In the rows, 128 means zero.
M: rows in 4 groups, each row roughly a mix of its group's directions:
M (128 x 10):
[[130 121 162  99  73 122 110 152 145 130]
 [142 125 165 126 182 148 142 152 134 103]
 [147 171 143  85 131  99 151 144 144 124]
 [107 120 152  99  82 149 125 140 144  91]
 [103 111 104 166  92 109 115 100 105 114]
 [116 130 115 147 170 152  87 132 119  89]
 [126 115 117 180 100 104 151 153 154 136]
 [100 120 111 138 133 122 130 166 159  77]
 [139 111 146 147 134 157 140 151 144  70]
 [159 105 142 142 111 106 127 150 141  74]
 [128 141 117 113 104 116 118 159 127 191]
 [151 138 125 144 128 183 175 136 130 118]
 [117 108 161 157 140 128  91 175 128 115]
 [123 157 141 167 153 113 140 133 148  80]
 [126 154 137 150 159  76 134 122  95 112]
 [164 109 136 104 165 128 152 134  98 162]
 [111 114 128 137 142 131 107  77 111 175]
 [118 149 102 142 118  91 163 110 156 161]
 [114 128  93 114 135  87  88 134 130 164]
 [117 118 163 164 125 143 147 108 109 175]
 [119 138 112 108  78 143  96  97 123 156]
 [130 142 132 113 110 109  97 125 107 190]
 [128 149 111 144 144 175 171 129 144 156]
 [118  67 155 141 106 107 146 138 117 119]
 [ 95 141 151 143 152 137  70 130 114 131]
 [150 110 174 164 140 130 122  95 114 153]
 [132  91 157 158 109 124  95 169 125 124]
 [105 134 145  74 141 154 109  91 124 124]
 [149 125 141 121 127  67  95 131 127 157]
 [142 168 116  78 141 126 119 150 150 153]
 [126 126 161 137 110 152 186 138 150 111]
 [ 99 111 147 127 114 126 150 167 160  89]
 [138 140 160 140 193 126 143 123 108 121]
 [156 147 143 117 144  99 137 115  99  77]
 [174 162 131 156 154 146 137 127  95 124]
 [158 135 130 130 139  80 157 173 139 131]
 [ 87 121 164 148 129 139 138 157 157  97]
 [112 136 145 137  82 134 134 121 109 182]
 [154 129 122 158 131 121  97  75  99 128]
 [ 64 131 107 141 114 108 113 121 120 154]
 [140 111 143 107 117  83  86 114 105 104]
 [176 154 153 100 126 145 135 136 114 165]
 [113 137 129 176 156  82 139 149 132 141]
 [ 92 133 153 157  95 152 102 137 101 148]
 [156 109 155  98  99  88 107 118 128 151]
 [158 119  70 130 117 146 122 159 111 114]
 [170 119 131 124  94 171 142 146 113 155]
 [120 122 100 120  80 176 121 127 148 146]
 [138 133 161 155 167 136 115 132 144 177]
 [128 139 118 160 177 130 170 135 104 112]
 [ 99 134 134 120  82 158  97 122 157 150]
 [ 84 136 127 145 150 129  72 144 127 139]
 [128 104 128 101 120 188 110 124 130 160]
 [130 144 108 150 131 177 174 127 136 151]
 [ 71 140 135 110 146 102 101 106 138 143]
 [125 154 136 158 159 104 170 139 125  94]
 [113 115 125 176 106 106 131  95  94 147]
 [149  94 119  83 143 116 150 157 108 151]
 [ 92  94 148 144 156  99  95 127 135 150]
 [142 109 165 101 152 145  83 119 112 147]
 [ 82 140 126 136 106 105 151 132 171 105]
 [102 182 134 160 125 150 124 115 154 112]
 [137 138 107 142  95  79 102 105 100 127]
 [127 116 107 145 132 142 146 112 103  65]
 [109 132  77 162 121 116 158 118 115 101]
 [159 132 166 109 129 116 117  80  97 125]
 [146 116 152 118 132 155 117 149 121  67]
 [127 116 107 119  87  89 132 167 158 134]
 [104 145 107 151 139 146 109  95 108 174]
 [110 129 117 166 192 127 127 116 129 139]
 [108 142 148 118 164 124 146 156 180 137]
 [177 145 143 138 150  97 124 128  98  97]
 [161  96 137 132 124 125 130  91  92  91]
 [168 151 114 105 125  76 146 112 136 119]
 [142 118 157 119 170  86 150 157 139 118]
 [135 141 102 158 118  97 140 149 129 182]
 [146  95 137 120 150  84 119 159 131 164]
 [ 79 150 105 116 121  97 127 101 132 160]
 [126  98 122 128 116 100 138 127  93 184]
 [165 128 163 114 145 145 157 123 135  83]
 [ 85 110 124 128 119 180 111 113 145 151]
 [ 92  88 146 119 143  98 120 148 161 145]
 [152 146 157 111 182 145 107 137 134 106]
 [102 148 111 111 125 120 146 118 133  64]
 [117 138 125 120  88 174  98  96 139 114]
 [155 160 114 117 153 162 132 152  84 127]
 [179 114 124 129 126 129 105 149  81 112]
 [170 129 124 112 116  95 158 170 147 124]
 [141  79 109 104 116  98 104 138 113 158]
 [107 128 112 112 115 160 168 142 160 164]
 [131 135 127  83 116  92 173 125 136 102]
 [146 132 106 139 103 171 132 179 113 131]
 [133 127 115 161 126  71 114 148 124 163]
 [135 122 118 158 160 186 141 140 107 125]
 [168 116 101 147 104 113 122 137  86 155]
 [152 145 149 108 165 160 116 137 114 170]
 [131 132 181  89 145 125 103 131 158 118]
 [ 74 123 142 133 116 148 131 119 161 166]
 [197 129 128 106 142 119 123 117 104 139]
 [131 140 135 142 169 153 168 149 139 166]
 [132 134 148 100 163 105  93 166 149 115]
 [107 108 175 160 109 161 151 113 126 137]
 [ 88 136 155 162 155 154 118  95 126 116]
 [ 75 113 132 134 139 114 137 166 162 143]
 [133 116  72 116 156  92 129 107 144 119]
 [ 94  96 119 144 114 115  99 148 155 166]
 [119 121 171 116 117  98  77 128 108 117]
 [119 108 159 118  94 178 119 153 132 108]
 [156 167 129 114 135 129 164 112 101  89]
 [150 129 114  87 126 148 145 110  88 165]
 [182  97 149 101 132 142 106 109 128 119]
 [188  99 120 127 117 103 123 108 110 112]
 [ 78 146 140 127 157 127 138  89 105 110]
 [118 161 122 119 151 116 167 156 124 172]
 [148 151 122 104 121 172 152  86 109 115]
 [144 149 117 112 117  86 176 157 135 115]
 [165 125 152 129 116 155 165  98 109  98]
 [110  72 136 117 124 125 149 171 136 113]
 [160 166 107 150 109 130 121 103  86 119]
 [126 146 140 122 158 142 172 155 141  85]
 [192 140 132 100 110 100 140 128 132 133]
 [105 104 140 158 114 143 130 129 124  67]
 [126 121 158 122 129 129 182 140 168 102]
 [114 100 154 112  88 171 114 120 141 150]
 [ 99  99 115 140  88  90 107 107 109 118]
 [123 134 103 172 109 154  98 128 120 169]
 [115 121 113 181 116 148 152 154 135 163]
 [159 134 117 131 112  60 120 135 124 144]]

the one row of each list that fits no group (the others fit one group, some only roughly):
  * Z_106: [139  83 156 116  79 120 125 113 118 106]
  * Z_888: [193 124 129 150 153 110 121 137 113 146]
  * Z_57: [118  99 116  84  86 135 136 122 162 144]
  * Z_458: [129  81 144 111 152  96 124 120 144 168]
  * Z_462: [119 133 124 108 104  67 130 120 123  91]
  * Z_316: [103 105 106 102  91 133 119  89 139 157]
  * Z_295: [ 68 142 124 160 142 137 110 107 108 129]
  * Z_652: [131 130  94 120 137 114 175 144 167 157]
  * Z_843: [128  95 121 105  88  87 138 140 108 101]
  * Z_147: [ 91 151 122 103  77 115 146 145 146 136]
  * Z_52: [142 110 129  82 103 100 133  83 128 143]
  * Z_884: [164 145 133 143 132 101 163 100 149  92]
  * Z_752: [140 102 148 159 160 108  86 151 130 149]
  * Z_967: [147 162  95 132 110 150 176 120 121 149]

Z_884
  * Z_709: [156 108  94  89 146 115 133 120  86 121]
  * Z_585: [159 157 139  99 157 101 113 152 154 149]
  * Z_342: [123 122 106 128 105 140 125  84 122 184]
  * Z_345: [118 147 110 102  95 170 157  98 139 138]
  * Z_959: [154 147 141 140 157 185 118 126 105 112]
  * Z_6: [125 130 146 131 156 117 140 172 151 178]
  * Z_239: [110 171 135 107 120 162 148 142 149  90]
  * Z_545: [167 133 106 128  82 149 129 166 141 116]
  * Z_111: [104  86 146 137 133  91 133 149 153  96]
  * Z_947: [111 145 183 121 162 124 142 131 162 117]
  * Z_15: [142  98 129 109 130 135 137  74 131  86]
  * Z_467: [157 146 104 141 135  99 125  87  86 125]

Z_111
  * Z_39: [112 132 146 121 129  70 111 117 162 156]
  * Z_210: [145 109 146 110  78  94 109 130  99 121]
  * Z_636: [125 103 122 120 136 187 158 119  96 130]
  * Z_341: [118  96 134 123 109  99 107 172 167 137]
  * Z_182: [102 117 139 131  99 120 167 171 161 133]
  * Z_997: [130 133 104 169  92 133 158 170 126 125]
  * Z_387: [135 122 157 160 183 151 103 134 116 131]
  * Z_529: [ 98  74 162 131 152 119 145 124 146 122]
  * Z_772: [131 109 139  71 125 136 169 123 154 119]
  * Z_257: [120 116 142 120 177  94  89 103 130 118]
  * Z_758: [148 125 158 117 171 175 148 111 117 123]
  * Z_85: [ 86 129 146 152 138 110  96 140 121  83]

Z_529
  * Z_261: [135 154 160 114 160 144 166 126 159 155]
  * Z_823: [106 113 134 114  95 141  87 148 173 135]
  * Z_496: [154 111 104  90 147  84 125 159 126 123]
  * Z_678: [134 156 122 117 111 170 137 122 113  74]
  * Z_161: [110 110 154 158 174 155 138 129 160 137]
  * Z_468: [107 119 135 117 113 114  76 162  95 143]
  * Z_630: [131 131  86 116 144 117 152 166 171 140]
  * Z_771: [ 96 116  96 146 142 106 127  78 136 151]
  * Z_7: [159 106 114 119 108 142 118 145 122 188]
  * Z_485: [184 127 111 121 116  81 149 121 132 129]
  * Z_200: [ 87  98 134 109 123  87 109  94 130 137]

Z_7
  * Z_179: [ 71 106 126 139 132 102 101 100 127 144]
  * Z_327: [140 168 142  85 166 134 142 120 156 127]
  * Z_614: [134  89 133 127 147 116 127 136 150 189]
  * Z_225: [ 94 122 125 132 112 115  80 167 125 156]
  * Z_373: [157 132 135 139 164 133 132 104  93 175]
  * Z_542: [134 143  96  90  90 106  96 116 127 150]
  * Z_519: [ 92 116 152 149 121 156 105  80 140 120]
  * Z_155: [120 117 120 103 124 136  97  81  99 164]
  * Z_666: [147 108 156 150 144  85 108 132 144 166]
  * Z_29: [189 111 155 129 118 107 114 152 142 131]
  * Z_56: [121 113 139 119 155 181 116  90 117 152]

Z_519
  * Z_26: [144  79 143 144 177 129 139 151 119 136]
  * Z_841: [ 88  87 145 121 129 135  87 122 156 140]
  * Z_930: [ 95 166 136 146 160 146 144 119 103  95]
  * Z_760: [148 122  87 109 120  99  88 156 109 140]
  * Z_622: [133 154 119 110 131 124 198 130 133 145]
  * Z_472: [144 121 120  80  83 137 114 141 153 151]
  * Z_115: [ 88 149 125 104  75 102 125 136 137 130]
  * Z_715: [111 115 130 155  86  96 102 118 145  92]
  * Z_126: [137 144 161 111 174 118  99  89 126 135]
  * Z_835: [154 108 118 123 135 124 127 115 115  59]
  * Z_464: [157 128 138  90 159 117 135 154 130 174]
  * Z_21: [134 161 136  88 117 155 124 124 112 176]

Z_472
  * Z_696: [171 156 105 127 118  89 127 153  98 129]
  * Z_734: [155  97 132 121 119 120 120  96  93 174]
  * Z_19: [ 77 117 145 159 169 128 105 128 117 129]
  * Z_335: [120 133 147 137 146 144  79  89  92 126]
  * Z_24: [142 137  92 121 139 154 163 167 155 149]
  * Z_214: [103 119 117 164 159  89 135 122 155  98]
  * Z_338: [148 115 160 170 120 129 142 148 129  81]
  * Z_651: [ 91 103 149 129 142 142  81  97 122 111]
  * Z_781: [150 119 143  87 131  72 132 135 150 118]
  * Z_942: [130 134 114 131 120 135 157 185 163 152]

Z_338
